One turn moves every row onto another: examples first, then more rows asked:
lin: -16 46 -13 -95 213 169 135 -55 12 -137 -230 -291 -138 -119 238 142 213
 48 -64 -141
sono: -247 237 -46 -91 203 35 -121 20 197 -48 212 -261 -110 -63 52 52 126 32
 -67 42
pok: 366 19 150 160 302 5 -160 -164 -21 113 -167 -205 -255 163 -116 164 198
 -100 49 -62
mel: 274 153 40 41 11 50 17 87 -75 52 101 -266 -134 57 216 15 62 -260 200 23
povuk: 95 199 71 -180 244 -80 -25 93 33 45 -145 -115 -272 -109 152 -22 341 -48
 -261 -185
fazo: 260 61 87 150 6 -9 17 49 -240 137 177 -267 -114 -20 167 24 124 -143 121
 13
Raled: 230 113 105 47 25 35 -15 -86 -183 42 66 -285 -126 -13 120 138 121 -248
 255 57
rebu: 62 275 59 111 263 -49 -66 154 -5 14 -106 -211 -210 -118 131 -134 387
 -120 -163 -217
Leven: -208 0 80 44 63 96 -89 130 13 -60 125 -298 27 180 124 156 128 -173 49
 -188
Batam: -265 -48 -16 -74 54 0 -175 70 -1 -98 91 -137 -5 146 43 170 213 -84 122
 -129
Luv: 252 111 234 63 449 32 43 34 -20 -18 72 -204 -178 -14 -4 95 167 -231 161
 -68
pura: 223 192 -127 87 85 -328 -139 145 -2 134 -31 -198 -171 67 60 -183 256
 -138 -87 26
Kasi: -85 -35 -38 87 -33 72 137 -90 17 139 -21 -305 -39 139 227 81 214 215
 -115 31
lizul: 246 146 -14 168 161 -386 -208 54 33 160 38 -183 -119 31 -66 -56 318 -113
 -117 -30
vam: 101 38 -86 -20 -36 59 122 -79 116 136 -110 -227 -83 174 295 101 134 179
 -93 105
pup: 288 34 24 106 326 39 -154 -123 29 19 -219 -221 -226 286 -96 171 41 -107
 126 41
nasud: 214 127 102 96 290 -87 -200 -241 -29 66 -180 -249 -216 227 -132 255 119
 -169 44 83
Puru: -106 260 101 -45 121 -160 -226 -56 193 87 8 -164 -91 279 44 249 183 -169
 -210 -10
gama: 143 176 -70 110 107 -347 -137 -5 -127 118 -91 -179 -237 37 -9 -123 388
 -179 -81 -13
belo: 4 190 54 -48 470 -25 -61 -140 273 -60 17 -79 -211 106 -76 241 173 29 -97
 10
fubu: 11 -105 -168 41 73 -240 -184 -52 -143 43 -32 -255 -3 -22 -77 47 193 117
 125 142
Bup: 143 14 -62 -79 349 -214 -159 9 -177 107 -84 -174 -320 -70 -49 -32 152
 115 -234 75
tulik: 165 123 -54 40 223 -64 140 -95 -108 -76 13 -395 -89 -136 243 199 -20 -54
 -65 143
gon: -168 208 14 71 186 -25 -222 90 150 -20 264 -303 -134 14 183 89 93 -108
 -230 -43
Zat: -153 -2 -46 -41 98 52 -171 206 80 -112 81 -154 -60 223 84 55 130 -178
 124 -176
pes: 209 19 70 2 163 -94 145 -38 2 101 181 -339 -108 -83 322 146 59 -7 -155
 128
Kime: 65 -165 -224 42 147 -140 -166 28 -27 16 -103 -240 -10 118 -55 33 75 190
 113 126
Pon: 48 268 20 -26 123 -146 -211 20 291 132 -23 -216 -76 299 83 161 61 -93
 -215 70
dap: 28 235 156 19 116 -64 -151 -94 302 176 -74 -309 -72 230 68 204 197 -79
 -263 -47
sir: 46 213 87 144 450 45 -157 -147 216 19 -130 -259 -116 92 -75 224 115 120
 -125 64
vob: -19 52 0 36 128 0 51 -128 -20 38 -248 -65 -303 242 123 52 454 -37 -123
 -177
Ked: 149 2 13 -25 336 -262 -97 58 -8 186 -54 -247 -73 -113 -62 -45 207 209
 -148 129
rimop: 87 -194 -84 156 179 -152 -164 1 -156 25 26 -261 46 77 -85 165 58 124 109
 73
bib: 17 69 23 -51 -108 65 138 -147 -1 126 -28 -204 -67 78 308 184 227 93 -36
 68
zapu: -133 -30 -123 -12 293 22 -163 61 -213 -89 127 -290 -255 -93 -46 -60 70 3
 50 20
zogo: 73 13 -74 72 195 56 19 17 39 -24 -256 -78 -315 279 107 -64 365 -74 -26
 -223
Tes: -54 28 11 126 188 3 -26 -29 132 12 -155 -156 -242 220 23 -42 480 -73 -96
 -290
gakas: -83 -273 -14 -10 363 11 -144 92 -105 -88 144 -230 -194 22 -14 43 129 5
 53 -101
Zaman: 0 -87 -53 137 274 168 64 -122 -11 -98 -189 -278 -245 32 250 138 222 126
 -174 -142
Relun: 250 186 72 60 459 -137 32 -53 -48 -107 104 -151 -265 20 32 195 74 -269
 -8 11

Bup turns into -> tulik
fazo turns into -> Leven
Now these:
pura turns into -> mel
sir turns into -> Ked
fubu turns into -> bib

